In the rows, zero is written as 128.
The rows of M fall into 4 groups, and each row is roughly a mix of its group's hidden directions; some rows fit no group.
M (135 x 10):
[[119  93 122 136 136 113 162 128 111  80]
 [137 118 172  92 141 136 114 164 121 140]
 [169 105 127 123 125 155 144 113 124  85]
 [135 153 109 133 141 168 101 137 128 170]
 [109 128 119 112 129 143 100 127  68 117]
 [101 125 140 137 134  96 141 128  84  91]
 [115  75 115 115 150 140 107 154 111 134]
 [132 124 157 133 162 178 136 121 120 101]
 [ 92 111 124 129 120  70 132 129 122 146]
 [117 108 165 118 142  97 168 146 130 109]
 [160 143 153 128 156 154 123 146 161 152]
 [127 155 138 114 134 134 162 123 171 164]
 [118 141 144 103 102  94 149 100 162 135]
 [108 102 145 116  92 102 106 127 163 143]
 [169 126 135 116  89 134 131 102  97 109]
 [103 140 129 136 121 102 107 158 121 178]
 [107 116  95 142 162 131 151 118  89 112]
 [125 128 114 109 114 159 131 121  68 135]
 [ 99 146 128 133 115  77 156 133 140 149]
 [110 123 106 145 155 182 117 117 148 131]
 [146 109 108 134 120 123 133 107 184 103]
 [162 149 144  92 116  94 123 140 142 153]
 [153 159 152 109 127 111 176 136 142 128]
 [119 125 140 110 125  78 153 125 165 108]
 [122 159 132 106 126 105 123 151 148 177]
 [142 145 114 130 129 192 115 111 127 141]
 [112  96 115 136 149 119 153 143  90  95]
 [138 144  99 135 146 178 146 107 107 116]
 [146 126 109 122 173 131 165 124 162 118]
 [121 107 103 134 178 168 137 131 126 119]
 [151 117  90 141 130 163 128  96 139 100]
 [130 160 153 121 148 116 163 148 162 149]
 [ 99 117 114 156 166 120 124 164 108 113]
 [109 104 136 140 160 171 101 135 103 125]
 [149 131 117 125  85 149  89 108 126 151]
 [ 71 102 116 141 109 110 128 117 137 112]
 [100 114 103 138 130 166  94 118  97 129]
 [113 129 145 120 107  63 136 126 139 124]
 [163 101 145 123 163 145 147 140 112  98]
 [148 146 156 126  94  86 144 139 153 130]
 [128 161 160 120 138 105 154 147 164 144]
 [126 105  89 142 160 148 128 143  91 120]
 [145 128 167 125 122 106 158 141 173 125]
 [146 137 151 114 179 141 153 123 158 123]
 [104 142  94 141 109 126  98  94 136 156]
 [118 112 127 149 123  76 118 144 166 123]
 [115 177 115 140 141  94 157 138 119 137]
 [124 134 124 141 164 189 135 126 134 119]
 [107 129 115 122 105 129  76 137 105 159]
 [127 115 140 130 111  70 146 150 151 118]
 [166 167 143 109 106 113 132 138 133 159]
 [126 147 136 113 112  71 163 134 124 123]
 [125 139 149 151 183 130 153 149 127 112]
 [183 135 108 153 140 142 134 137 149 147]
 [138 162 147 120 106 129 103 124 163 166]
 [130 115 135 124  78  78 137 136 131 135]
 [ 89 134 113 114 157 135 123 101  88 142]
 [166 156 114 111 150 144 155 103 153 134]
 [129 135  98 151 147 175  97 122 115 142]
 [107 114  85 143 109  83 111 131 126 135]
 [117 132 121 132  86 149 103 122 160 165]
 [123 134 156 118 129  71 156 140 144 136]
 [133 130 106 130 127 171  81 117 129 153]
 [100 123 103 159 141 178 116 137 116 121]
 [175 140 165 100 108 125 141 135 137 139]
 [115 120  96 140 111 155  81 120 121 154]
 [ 87 133 118 114 135 156  88 100 119 137]
 [ 79 116 111 145 162 108 142 145 119 118]
 [112  84 122 122 110  98 138 119 108  91]
 [119 115 145 101  93  76 116 131 135 132]
 [148 152 153 141 152 124 122 159 158 161]
 [122 148 132 121 105 183 119  97 128 112]
 [188 142 120 137 136 118 122 124 145 160]
 [145 169 144 119 115 140 107 118 158 165]
 [127 108 120 140 100  77 139 128  97 112]
 [126 103 134 128 169 135 142 138  89  94]
 [159 159 130 132 120 176 109 135 136 152]
 [120 128 136 130 112  66 161 136 137 127]
 [152 113 116 143  95  98 147 133  88 144]
 [122 129  96 147 138 175  93 118 123 144]
 [119 163 122 139 101 120 109 139 145 178]
 [163 127 163 113 141 132 170 139 152 118]
 [141 123 149 129 118  72 151 156 141 131]
 [138 111 110 145 143 134 158 132  98  79]
 [111 106 146 118 100  85 159 129 138 106]
 [ 75 132 118 139 140  88 133 141 117 145]
 [122 134 125 127  78  95  96 121 108 144]
 [ 95 119 106 147 141 172  96 120 116 125]
 [ 74 111 101 151 122 117 106 139 119 119]
 [152 114 153 127 173 139 133 159 101 118]
 [126 106 133 145 126  99 167 146 117  85]
 [120  96 141 131 165 128 162 160 137 105]
 [111 133  86 136 129 173 106 107 136 143]
 [135 150 135 111 112 150 124  81 164 112]
 [138 103 108 144 166 177 124 125 135 118]
 [131 170 143 134 162 162 129 158 126 141]
 [111 111 143  99 164 124 172 108 132 120]
 [109 125 153 131  92  84 146 120 142 104]
 [168  96 150 134 153 148 146 145 148 116]
 [108 131 128 134 148 106 183 128 127  96]
 [119 144 112 146 126 117 112 134 155 185]
 [118 112 108 168  93 127 100 131 158 117]
 [165 170 150 119 100 127 133 133 107 148]
 [120 135 114 128 167 143 117 155  96 166]
 [111 120  98 150 182 131 116 129 152 132]
 [118 160 128 148 152 153 102 137 100 162]
 [137  97 154 129 127  99 145 146 167 102]
 [168 160 114 136 121 121 115 125 113 172]
 [ 98 121 133 121 105  73 107 120 147 131]
 [110  93 116 138 154 119 133 134  88  93]
 [148 119 169 106 134 129 160 122 152  96]
 [149 129 114 112  78 129 116  89 143 119]
 [ 97 109 109 115 130 135  84 134 103 158]
 [163 163 138 110 157 157 148 115 122 146]
 [168 100 127 130 140 176 136 122 116 109]
 [109  98 103 130 131 149 105 105  86 111]
 [133 138 143 129 118  77 164 141 157 121]
 [138 135 149 105 109  76 161 135 125 117]
 [123 157 114 133 139 137 101 142 120 184]
 [ 88 129 106 149 170 154 122 117 145 133]
 [102 143 156 103 120  89 108 119 140 157]
 [142 173 148 114 110 139 120 125 159 160]
 [110 171 164 122 131  96 147 132 125 151]
 [137 142 145 135 129 195 127 116 134 117]
 [109 128 107 136  87 118  84 118 140 153]
 [149 106  95 161 142 172 126 139 133 124]
 [ 80  95 105 140 144  99 113 133 131 130]
 [120  84 107 127 161 140 146 125 105  97]
 [137 119 169 112 124  89 160 143 145 113]
 [171 153 142 118 109 161 127 120 162 128]
 [113 158 122 120  94 130 104 108 154 165]
 [162 116 141 117 145 112 179 138 135 105]
 [137 125 108 125 168 163 111 149 107 158]
 [131 110 112 124 189 158 141 132 122 127]
 [105 137 130 119 144 125 102 156 101 176]]

In each list below, three rows fit none of the groups, and each other row fits one group, some only roughly. Which are they? Name them in the order they come.
  q_790: [123 176 128 142 146 171 113 122 118 145]
  q_403: [126 164 117 142 149 178 149 140 140 142]
  q_171: [168 121 116 147 115 156 119 102 114  91]
  q_593: [ 79 108 102 132 156 151 131 129 117 107]
  q_730: [150 106 164 110 148  97 142 149 153 117]
  q_400: [133  91  95 146 103 135  93 125 103 137]
  q_937: [110 147 129 126  94 100  94 119  95 149]
  q_888: [140 147 130 140 159 144  99 137 146 175]
  q_787: [158 154 149 112  85 123 131 131 148 157]
  q_708: [166 115 148 127 133 100 168 145 115 105]
  q_865: [137 137  97 144 104 177 119 108 107 136]
  q_265: [133 151 151 137 102  94 140 121 173 141]
  q_440: [128 118 145 136 152  87 153 155 135  93]
  q_731: [ 72 107 112 149 130 135 109 112 107 123]
  q_462: [107 130 120 120  85 121  85 103 141 144]
 -> q_171, q_888, q_731
  q_449: [166 131 137 140 150 135 170 132 163 113]
  q_402: [152 170 144 104 133 135 140 119 161 157]
  q_788: [127  84 120 126 147 117 155 118 130  82]
  q_961: [159 126 106 140 114 174 101 104 117 136]
  q_249: [144 150 136 121  85  81 131 136 118 146]
  q_595: [104 135 122 142 125  66 146 125 148 124]
  q_482: [157 142 160 116 131 125 162 110 164 107]
  q_410: [138  98 152 111 164 132 166 138 142 106]
  q_516: [142 173 160 120 120 120 113 146 147 161]
  q_95: [ 96 110 137 124 154  80 145 138 111 108]
  q_655: [169  99 124 136 131 145 143 126  95  92]
  q_862: [116 113 115 151 176 146 139 115 146  95]
 -> q_402, q_595, q_862
  q_300: [100 120  98 145 111 114  92 146 111 160]
  q_897: [158 142 133 106 154 152 166 115 114 102]
  q_391: [149 141 104 151 114 174 114 100 112 119]
  q_431: [110 149 106 129 148 139 103 121 115 181]
  q_233: [139 159  91 143 150 162 116 118 122 156]
  q_819: [137 153 157 125 144 100 168 153 138 150]
  q_552: [175 147 158 119  98 105 146 135 136 129]
  q_658: [148 129 138 132 138  92 174 129 153 102]
  q_358: [138 125 148 136 129  88 171 125 145  94]
  q_311: [150 169 139 127 144 144 130 120 159 167]
 -> q_391, q_658, q_358
